128 stands for zero in the data rows.
Here are some points:
[155 115 106 117 152 123 160 112 110  99 139 106 151 114 158 157 148 184
 146 126  80  92 167 125]
[126  72 127 110 113 100 147 146 114  85 138  81 150 107 126  99 135 166
 117 156 142 112 132  89]
[176  71 177 139 155 182 113 121 151 113 145  71 144 112 129 109 197 127
 114 164 135  26 131 178]
[103 113  64 143 161 118 153  94 124 131 147 104  93 116 150 115  91 129
 161 127  85 134 176  90]
[ 98 111 161 173  90 133 189 104 137 150 103  76 152 117 136 116 104 122
 174 158 154 129 154 109]
[186  86 207  67 146 133 148 146 152 107 179 124 155  96 129 105 196 129
  74 154 145 116 140 164]
[103 193  84  95  74  87 121 173 133 170  97 163 103 174  91 120  72 139
 163 116 179 112 116 163]
[ 94 227  93 152 124  96  82 127 122 102  95 143 153 164 149 166  58 154
 157  54 160 195  97  83]
[154  58 118 129 131 170 149 138 125 141 103  64 109 124 128  76 136 163
 148 116  83 144 128  79]
[166  77 147 118 160 138 148 100  99 136 128  91 113 121 189 118 126  96
 120 158  99  88 164 131]
[ 73 186 121  89  60  91 111 166 127 153 103 184 105 109  87 135 112 143
 163  96 161 123  91 152]
[165  94 110 144 101 153 128 101 168 125 100 104  85 119 176 164 192 134
 127 138 146  73  98 158]
[163 207  82 118 181 165  93  99 163 130 136  84 134  92 139  65  76 156
 103 104 124 152 156 121]
[143  65 190 143 140 120  94 152 163 111  99 113 122 129 148 114 211 128
  80 184 142  97 101 183]
[167  78 161 116 139 154 145 114 139 169 109 112 136 130 147 116 186  86
  49 198 160  59 116 172]
[127 108 158 115 145 193 137 129 139 135 121 134 129 145 149 118 149 118
  87 134 154 138 123 142]
[152 137 102 115 136 129 128 104  97 160 170 100 154  98 149 117 117 127
 183 136 116 104 182  98]
[121  68 169 129 149 210 132 121 120 157 158 156 141 112 145 142 173 133
  96 173 140  99  93 218]
[134 143  91 158 173 105 122  83 161  78 121 108 121 148 160 122  45 135
 155 115 136 170 148  98]
[153  60 194 131 125 132 158 130  99 149 102 105 148 112 149 126 193  90
 119 119 112  89 148 146]
[110 130  93 168 139 137 181  75 152 106 135 139 114 107 149 214 117 132
 125 113 156 139 117 119]
[123 166 144  77 105  76  71 193 104 152 107 226 112 151  95  90 158 132
  97 137 135 144  68 154]
[179  96 149  61 150 176 136 126 138 106 163 107 167  95 140 106 152  65
 117 203  85  80 135 140]
[164 122 166 147 168 140 154 131 147 124 115 125 119 120 114 108 169 117
 125 212 126 124  91 145]
[123 141  72 182 189 133 150 137 121 126 154 103 151 141  88 104  16 159
 165  91 113 171 145  42]
[107  91 139 121 121 163 156 142 134 100 155 120 196  77 137 111 181  86
 122 137 116 136 122 164]
[119  80 136  87 157 134 145 109 137 126 138  98 143 117 145  86 189  82
 139 167 132  89 164 163]
Then 11 other points, each followed by its number:
[139 146 124 154 182 107 124  84 134  85 149  98 172 117 136 121  28 133
 157  57 121 171 154  53] 0
[ 73 182 188 181 151 158 181 122 161 146 125 127 117 122 184 139  81 112
 121 108 104  96 157 142] 1
[150 130 102 141 128 157 167  75  74 129 161 108 145  91 147 110  81 149
 169 108  76 139 176  89] 2
[155 109 149 127 156 127  80 150 141  80 136 112 133 135 136 128 113 146
 129 133 106 112 115  91] 3
[103 129  71 135  43  44 116 134  66 148  83 224 123 157  96 171  76 150
 172  83 161 162 138  96] 4
[ 59 171  97 145  27  65 151 101  58 198  83 177 128 165  72 157  87 174
 167  87 167 183 124  78] 5
[121 134  97 128 170  83 162 123  83  86 100 102 163 112 130 142 118 138
 131 109 121 137 148  61] 6
[189  61 178 129 147 172 175 126 162  97 147 102 116 138 155 112 185 110
  64 126 150  93  99 191] 7
[127 135 180  95  61  58  57 123 106 151 115 194 126 135 102 129 113 105
 128 130 125 147  67 164] 8
[ 96 179 149  96  61 101  77 155 152 139  91 196 113 135  76 144 104 113
 137  91 172 158 107 151] 9
[167  61 163  92 158 210 137 148 165 114 130 139  93  94 172 121 183 118
  85 177 155  91 122 153] 10
Which three of these numbered points are nearest to each point below, ignoring the direction in which the first points spread most? Their numbers follow each, nearest first.
[150  92 187  96 143 176 157 141 155  97 142  80 128 146 151 108 197  75
  67 160 138  38 113 184] > 7 3 10
[123  80 144 104 162 152 161 111 135 124 138 120 126 118 177 130 142 152
 121 156 135 109 150 108] > 10 6 3
[100 115 167 149 150 124 173 115 152 117 159 108 103 130 120 167 130 156
 114 136 120 126 155 138] > 7 1 3
[160  99 152 169 158 156 174  89 121 112 138  97 132 123 146 102 122 123
 144 119 127 143 184  96] > 0 2 6
[137  42 149 132 159 115 137 126  97 157 168 129 151 115 121 123 173 150
 150 179 109  73 155  86] > 6 3 2
[110 169 130  94  66 108 113 162 124 135 107 191 133 178  45 164 154 111
  89 119 199 169  78 161] > 9 8 4
Here are 11 other points, each followed by its number:
[119 203  69 134  58  57  84 140  91 133 127 199 115 161  77 164  78 144
 213  70 155 174 117 102] 0
[125  61 147 157 123 130 148 200 128 147 162 134 119 101 145 130 154 124
 134 148  99 112 184 117] 1
[108 135 109 155 162 180 160  78 110 138 113 135 112 153 147 143 110 160
 152 139  87 121 161 120] 2
[148  86 117 102 152 186 152 175 185 140 113  74 111  88 126 131 186  83
 111 187 142  46 150 160] 3
[200  73 166  89 156 137 114 119 129 130 139 141  91 121 107 113 109 119
  98 144 150  87 108 134] 4
[123 207  97 130 166 123  94 121 161 127 109  74 126 166 108 137  92 105
 132  61 126 130 153 132] 5
[121  74 114 139 162 169 121 117 110 117 151 111 136 109 136 119 126 108
 138 141 101 121 175 135] 6
[118 118 115 142 157 129 133 122 116 111 118  98 151 107  87 105 101  88
 160 113  97 147 155 106] 7
[149 100 146 147 132 125 132 114  69 136 173  94 116 107 110 117 145 142
 142 197  86  83 149 133] 8
[144 137 103 155 128 117 100 125 117 144 134 131 134 100 155 127 117 158
 125 143  75 143 160  85] 9
[117 114 141  91 144 128 135  70 184 117 113  94 142 133 177 175 143  93
 130 130 150 150 109 189] 10
The same question for these:
[ 89 157  93 132 147 116 108 138 107  84 141 112 146 126 132 128  57 171
 177 121 150 195 172  35] > 6 7 9
[ 89 204  38 124  97  71 130 151  82 144 117 162 129 155 118 172 101 106
 222  39 173 190 120  93] > 0 7 10
[ 96 139 102 138 134  98 105 117 106  90 133 120 161 127 115 103 100 148
 164 122  75 195 108  80] > 7 9 6
[ 93 158 118  95  45  74 129 160 145 181  95 193  94 191  83 119 143 139
 118  47 186 120  58 179] > 0 4 5
[148  91 181 112 111 177 104 129 192 104 146 112 132 125 163 100 226 134
  94 191 143  92  96 150] > 9 10 5
[188  84 166 108 162 135 130 149 168 158  94 124 121 104 103  91 146  97
  94 160  88  77 115 130] > 4 7 9
